0: [128 110 122 138  71 182 118 104  85  59  94 126 163 103 154  72 116 196
 118 114 212  69 143 143 202 161 178]
1: [128 101 146  98 160 150 169  93 177 125  88 125  98 140 125 135 109 131
 103 124 118 167 121 172 161 154 167]
2: [150 128 144 135 140 164 148 156 163 146 101 134 153 140 131 177 122 124
  99 158 141 169 105 181 146 163 189]
3: [155 126 116 150 140 127 122  93 129 110 119 136 119 125  64 147 109 154
 146 144 141  58 102 124 109 139 122]
4: [183  96 167 179  93 126 130  92 134  64 131 124 141 147 102 103 105 150
 152 130 136  68 122 116 149 125  90]
5: [162 163 131 169  65 116 129 115 163 134 165  91 159 149 104  92  73 101
 152 189 119 117  74  99 154  66  74]
6: [ 99 131 134 144 113 128 121 111 127 134 108 115 106 103 126 128 119 120
 111 125 110 140 131 147 122 133 138]
7: [ 67 114  83 104 168 109  83 186 162 103  92  95 133 102  87 119 146 134
 148 193 133 175  84 113 144 156 110]
8: [ 85 131 144 112 114 124  98 122 115 149 142  91 116 112  98 145 106 119
 113 110 116 131 124 146 115 145 130]
9: [146 136 100 141 152 125 118  95 124 125 118 138 114 118  55 158 111 154
 146 148 143  55  95 123  95 141 130]
10: [131 152 117 122 159 133 158 147 100 137 132 119 169 137 103 130 156 121
 163 183 148 110  64 145 148 129 133]
11: [103 140 143 127 102 124 104 120 126 146 150  91 127 121  99 133  97 114
 123 127 116 128 113 133 125 126 117]
12: [167 102 143 121 136 127 110 123 149 103 133 139 148 103 132 102 117 146
 139 105 115 131 137 171 124 131 139]
13: [160 122 135  91 156 118 104 128 108 101 108 173 132  97 148 117 127 155
 114  86 125 143 122 190 107 183 172]
14: [128 101 139 108 166 146 164 110 173 122  88 132 101 138 111 140 103 126
 104 128 112 166 119 174 154 152 174]
15: [ 98 117 123 151 180  79 101 131 187 170 186 152 141 145  85 148 143  81
 146 134  61 177 117  91  96 132  86]
16: [152 176 144 107  97  84 101 161 158 151 153 109 140 115 117 128 106 129
 106 117 107 138 120 145  96 154 115]
17: [195  75 158 110 160 103 142 141 117 140  85 123  97 154 134 168 129 126
  96 110 108 176 182 141  87 174 125]
18: [166 114 124  87 176 121 108 108  82 136 115 133 117 103 127 145 164 148
 100  98 144 160 136 134 101 168 165]
19: [170  28  93 103 179 148 168 105 104 177  63 102  48 116 150 175 185 110
  94 145 142 130 181 115 119 162 145]
20: [127 145 114 139 137 140 132 141  97 106 121 105 149 135  87 110 133 161
 162 155 135  95  97 122 119 112 120]
21: [118 146 131 137 143 119 124 120 122 139 121 114 124 100 129 104 123 123
 149 115 136 105 147 130 149 136 123]
22: [158 151 134 124 122 111  81  99  83 124 153 103 119  94 111  78 144 115
 136 124 112  91 123  54  83 114  63]

[ 93 130 113 163 171 104 137 138 178 160 186 187 146 155 107 157 152  82
 138 133  79 150 112  89  99 115  91] 15
[199 181 206 191   0  69 101 188 215 130 192  98 196 179  88  54   0 135
 158 147  87 127 110 134 125  95  37] 5
[158 172 135 172  64 131 137 111 154 130 179 102 166 155 113  97  77  98
 164 187 114 114  85  88 156  58  74] 5
[113 147 106 136 142 142 141 147 105  95 123 113 153 143  81 114 139 164
 156 161 134  92  90 122 122 103 118] 20
[111 130 134 143 143 131 110  90 117 122 134 100 137 121 140  91 130 110
 171  94 102 129 133 138 173 114 141] 21
[122 115  98 125 132 168 126 182 169 103 156 176 144  96 126 139 123 205
  87 142 156 151 113  99  75 144 120] 12
[181  83 152 119 153 113 138 136 116 130  94 123 108 147 132 154 124 131
 110 114 113 163 168 134 104 164 129] 17
[134 114 107 118 134 163 121 161 157 108 161 163 144  95 112 132 129 196
  97 134 135 158 120  96  80 142 125] 12
[179  33  92  98 174 135 159  98  90 170  69 104  43 111 148 158 187 111
  98 131 139 121 182 105 119 156 135] 19
[142 120 141 146 132 176 148 146 158 126  95 130 163 131 131 159 119 144
  98 157 162 144 105 185 165 168 199] 2
[164 163 134 186  65 127 128 107 158 124 168  88 172 150 118  79  72  92
 175 187 123 110  85  83 168  60  77] 5
[163 126 129  89 160 113 106 119  96 140 122 129 121 104 126 143 154 145
  98 100 136 156 134 138  98 168 157] 18
[ 97 122 137 150 143 134 109  78 116 112 130  94 140 124 144  82 132 106
 183  87  92 125 138 138 187 108 141] 21
[ 88  93  83 102 171 116 100 168 147 118  85  95 111 103 101 129 157 129
 138 182 135 165 106 110 138 157 114] 7
